[ 76 -19 -29  20  82] result: 76
[ -2  84 -22   7] result: -2
[ 18 -94 -12 -74 -18] result: 18
[  9 -11  -1 -82] result: 9
[  63  -36  -19   69 -113] result: 63
[  43  105   21   89 -107   78] result: 43
[ 12  -9 -89 -40   4] result: 12
[-29  13  -2 -48  92 -13] result: -29
[ 13 -18  11  20  93 -85 -22] result: 13
---
[[0.495, 0.331, -0.662, -1.503, 0.769, -0.400, -1.007],
 [-0.718, -1.498, -1.730, -1.220, -1.284, 0.831, 1.003],
 [0.874, -1.334, 0.643, 0.186, -1.525, 1.400, -1.586]] -> -1.007, 0.874

[[1.0, 0.7, -1.7, 0.3, -0.4, -2.1],
 [2.1, 0.3, 0.2, 0.3, -1.8, 0.8]] -> -2.1, 2.1

[[-202.7, -97.9, -168.3, -67.9],
 [180.3, -54.9, 34.2, -162.9]] -> -67.9, 180.3

[-9.2, -9.6, -14.5, 15.4] -> 15.4, -9.2

[[85.5, -23.9, -30.7, -147.4],
 [-32.1, -11.9, 48.5, 112.9]] -> -147.4, -32.1

[-15.72, 1.28, 14.52, 17.28] -> 17.28, -15.72

[[-23.2, -14.5, 13.4, 18.3, -23.0],
 [-18.2, -14.5, -22.0, -15.0, -20.1],
 [-14.4, -2.3, -2.1, -4.5, 11.8]] -> -23.0, -14.4
---
[[ -24 -104  -33  -93   79]
 [  83   59  -41   69  -71]] out -71

[[ -17   16  -38 -102]
 [ -20   -6  -24   90]
 [   8  -19   -1 -106]] out -38

[  98 -103   75  -60   91] out 75

[-112  -66   32   41] out 32

[ 70  62  52 102] out 70

[ 23 -43  96 -23] out 23

[ -9  -5  30 101 -44  28] out -5

[  15  -59   -7 -104  -50  -14  -31] out -50

[ -2  46 -33 -56 -49  93  49] out -33

[[  -6  -59  -45   16]
 [ -19 -112  -83   38]] out -59
---
[[ 46 -55  39  99]
 [ 64 -16 -22  38]] out 39

[-83  12  -4 -12  12  68] out -4

[[-34 -28  42  25 105 -44 -21]
 [-32  23  16  27  21  30 -16]] out 42

[[ -69    8  -22  -50    0   15  -52]
 [-109   63   -8  -54  -50   21  -89]
 [  68  -76  -11   57   66  -18   70]] out -22

[ 28  44 112 -21  20] out 112

[ 57  87 -78  17  12] out -78
---
[[0.04, 0.07, -0.03, 0.17, 0.11, -0.15, 0.13],
 [0.09, 0.08, 0.05, 0.13, 0.18, 0.16, 0.23]]
0.11

[[-0.01, -0.05, -0.10, -0.05, -0.01, 0.14],
 [-0.19, -0.01, -0.05, -0.02, -0.02, 0.09],
 [-0.03, -0.10, 0.00, -0.02, -0.05, -0.09]]
-0.02

[[-1.085, 0.703, 0.466, 1.092, -1.801, -1.650],
 [-1.610, 0.890, 1.222, 0.962, -1.546, -0.993]]
1.092

[[-22.3, -6.1, 19.3, -12.3, -4.5, -4.4],
 [-8.7, -7.8, -9.1, -13.0, -2.5, 0.8]]
-12.3

[[6.7, -11.1, 8.9, -9.1, -10.8, 19.6],
 [2.3, 1.6, 7.7, -9.2, 8.4, 1.9],
 [0.3, -12.4, 14.7, -4.1, 2.3, 19.4]]
-9.2

[[0.17, -0.41, 0.95, 1.23, -0.30],
 [0.86, -0.31, -0.17, 1.62, -1.46],
 [1.55, 1.25, 2.35, -1.19, -0.90]]
-0.17

[[-3.130, -4.976, -10.849, -3.301],
 [12.672, 4.915, 6.835, 10.368]]
-4.976

[[-0.08, 0.11, 0.01, 0.16, -0.10, 0.05],
 [0.07, -0.05, 0.16, -0.10, 0.02, -0.15]]
0.16

[[0.527, -1.763, -0.240, 0.884, 1.033],
 [-0.765, -0.459, -0.223, 0.931, -0.077],
 [0.335, 0.052, 1.453, 0.131, -0.594]]
-0.223
---
[202  51 187  75] ⇒ 202
[-33  36  41  32  20] ⇒ -33
[2346 4557 2773 6653 8114 7605] ⇒ 2346
[-523 -385  360  536] ⇒ -523
[ 50  -8 -33 -23] ⇒ 50
[311 218 773 295 403 314] ⇒ 311
---
2540,5621,1681,7327,7958
6078,4951,4497,3654,3401
out 3654

175,201,57,160
190,183,198,125
214,204,162,114
out 198

8,4,4,7
6,8,5,1
out 5

18,116,50,180,202,102
149,61,143,205,80,132
out 80

312,943,404,334,335
282,566,388,291,237
40,311,475,911,73
out 291

42,37,36,-8,17
-3,19,-13,-12,31
-4,0,13,-43,18
out -12

205,122,129,85
148,37,97,129
out 97

273,-338,-171,-644,258,613
91,-539,101,-926,551,466
out 551

-14,-36,-25,-22,45,-39,37
46,-26,8,-8,39,-14,-20
-12,-39,-29,-26,37,9,20
out -14
---
58,25,17,92
28,49,50,52
61,13,44,66
-> 58

69,707,-103,-821
-332,727,-65,-601
-1,756,-79,-781
-> 69

9371,1708,8473,2240,7108,6713
6449,6340,1944,5937,8154,7223
7362,8974,1951,6497,8363,6742
-> 9371

29,38,92,81,39,24
62,48,76,45,54,29
61,37,73,37,67,21
-> 29

5496,8098,3231,6810
5627,7992,3675,6768
5887,8078,4563,6774
-> 5496

-44,-25,-11,29
13,2,38,-24
-25,-27,41,26
-> -44

133,201,163,146,173
142,103,87,144,117
150,61,163,120,152
-> 133
---
[[ -7 -20   5 -47   4 -59  30  81]
 [ -1  -8   8 -68  -9 -42  16  57]
 [  1 -13   6 -65  -5 -52  22  48]
 [ -4  -2  10 -72  -8 -47  14  56]
 [ -6  11   9 -45  -9 -12   1  18]]	81

[[ 55  13 -72 -46 -45 -42 -22  71 -32   1  27]
 [  3 -21 -17 -48 -52  62 -50  35   3 -32 -48]
 [-48 -70  46  49  25   0  72  23  22  85   7]
 [  7 -46  25  50  32  47   2 -47  67  53  63]
 [ 64  31 -23 -29 -28 -45 -18 -16   9 -87  52]
 [-26 -60  91  78  -1  34  61 -19  30   6  -2]]	27

[[ 68 -79 -25 -40 -30 -53  17 -30  40 -11 -35  55 -50 -36  46]
 [ 45  25 -48 -87  79  34 -17  18 -74  36  38  -3  -9 -10  14]
 [-56 -46 -47  41  53  29  17 -60 -47 -18 -59  19  62 -52  47]
 [ 38  50 -13 103 -14 -27 -14 -74  58  -6  15  79  -7 -11 -26]
 [  5  47   3  40 -48 -41  18 -18 -82  11 102  -9  26 -41 -35]
 [-11 -46  10 105  19  59  19  -6 -58  18 -33  33  21 -51 -53]
 [ 52  16 -75 -87  51 -40  12  -7  38 -23 -28  22 -33  13  76]
 [-75  44 -48  -4  52  22 -30 -65  10 -23 -10 -15  69   8  66]
 [ 98  86 -10   1   7   7  16  60 -42  15  33  12 -22 -23 -60]
 [-60  13 -30 -12  79  96 -48 -18 -20   6 -26 -14  57  -9  32]
 [-59  -2  15 -33 -12  55   4  41 -81  -7  -5 -84  74 -39  13]
 [-83   5  44 -28 -58  23   7  42 -18 -18 -25 -96  64 -12  18]]	46

[[ 23 -12 -16 -11   7 -22  14  -5  61]
 [ -5  17  12   2  30 -38  30  27  55]
 [ -8  11  11   4  11 -11   8  11  16]
 [ -6   8   4   1  -3   3  -3  10  -1]
 [ -5   7   4   2  -4   5  -5   5  -6]
 [-12  14  11   7  -2   1  -2  12  -6]
 [ 17   9  -5 -10  35 -56  44  28  95]]	61

[[ 28  22 -15   9 -26 -30]
 [  8 -30  -7  15 -35  28]
 [ 40 -70  47 106 -62  28]
 [ 27 -31   8 -30  19   2]
 [ 43 -24  47  92 -37  -4]
 [-55  14 -12  -5  -1 -26]
 [-27  -7   9 -14 -25   6]]	-30
---
[[4 7 3 2 3 3 3]
 [4 7 3 2 3 3 4]] value 4

[[4 3 1 5]
 [3 2 4 7]] value 4

[[639 760 500  98 202 326]
 [116 116 197 373 180 191]] value 639

[[-14 -23 -16 -16 -13 -16]
 [ 29 -19 -42 -11   9 -34]] value -14

[[ 4 69 17 37  4 42 45]
 [82 59 17 37  4 55 80]] value 4

[[ 98 151 139  98 219]
 [212  56  38  59  96]] value 98

[[6 3 4 8 4]
 [6 2 3 5 6]] value 6

[[7410 6522 6733 9909]
 [8486 6768 7027 1057]] value 7410

[[3283 4200 3032 4955 4222 6960]
 [3154 5498 1989 5569 4924 8432]] value 3283
